In the rows, zero is written as 128.
One turn moves every row onto another: examples first, then more rows asked:
Z_980: [128 128 122 164 165 133 125 117 136 129 158 129 127]
Z_533: [133 128 122 168 164 127 131 120 136 124 159 136 126]
Z_233: [151 115  90  98 115 156 115 172 138 138 144 141 112]
Z_733: [179  93  90 113 130 147 117 141 123 148 137 128  94]
Z_686: [144 128 131 157 156 133 122 106 151 125 158 125 123]
Z_188: [170 110  96 108 120 122 154 162 119 113 148 115  91]
Z_829: [134 149 122 160 158 131 139 117 143 122 153 137 127]
Z_500: [139 127  93 103 106 127 143 176 124 110 150 128 108]
Z_914: [137 142 118 161 162 137 127 121 140 132 157 152 129]
Z_281: [135 134  94 114  93 125 146 158 136 108 131 130 117]
Z_628: [135 126 124 164 165 129 131 116 137 128 158 131 128]
Z_944: [130 131 120 171 152 131 115 125 145 114 161 144 114]
Z_486: [147 133  98 114  93 126 139 166 125 109 134 143 117]
Z_754: [147 127 128 168 152 123 128 116 149 115 159 141 121]
Z_978: [178 106  97 105 125 150 119 141 116 143 134 114  93]
Z_855: [178 101  95 101 129 152 129 154 134 140 139 115  93]
Z_201: [146 128  94 109 102 134 144 177 140 109 138 138 111]
Z_41: [140 143 117 164 167 137 136 113 137 126 152 126 112]
Z_308: [143 136 114 164 171 142 123 117 135 135 156 141 115]
Z_570: [127 132 122 160 156 142 109 115 147 125 159 128 115]
Z_861: [149 119  93 103 109 153 105 163 121 140 139 146 115]
Z_820: [174 114  98 111 115 129 157 159 136 111 134 113  92]
Z_540: [176 120 103 116 109 123 153 145 120 112 128 110  96]
Z_129: [176  99  98  94 130 140 131 156 121 140 152 118 102]
Z_408: [127 129 119 167 164 131 125 122 135 126 159 135 125]
Z_255: [168 113  92 125 116 126 152 142 124 113 127 106  83]
Z_140: [145 115  95  88 116 146 120 169 126 137 154 132 118]
Z_419: [146 115  94 103 107 147 112 157 135 144 139 152 129]

Z_233 -> Z_201
Z_533 -> Z_628
And these:
Z_308 -> Z_914
Z_570 -> Z_944
Z_540 -> Z_978
Z_255 -> Z_733
Z_140 -> Z_500

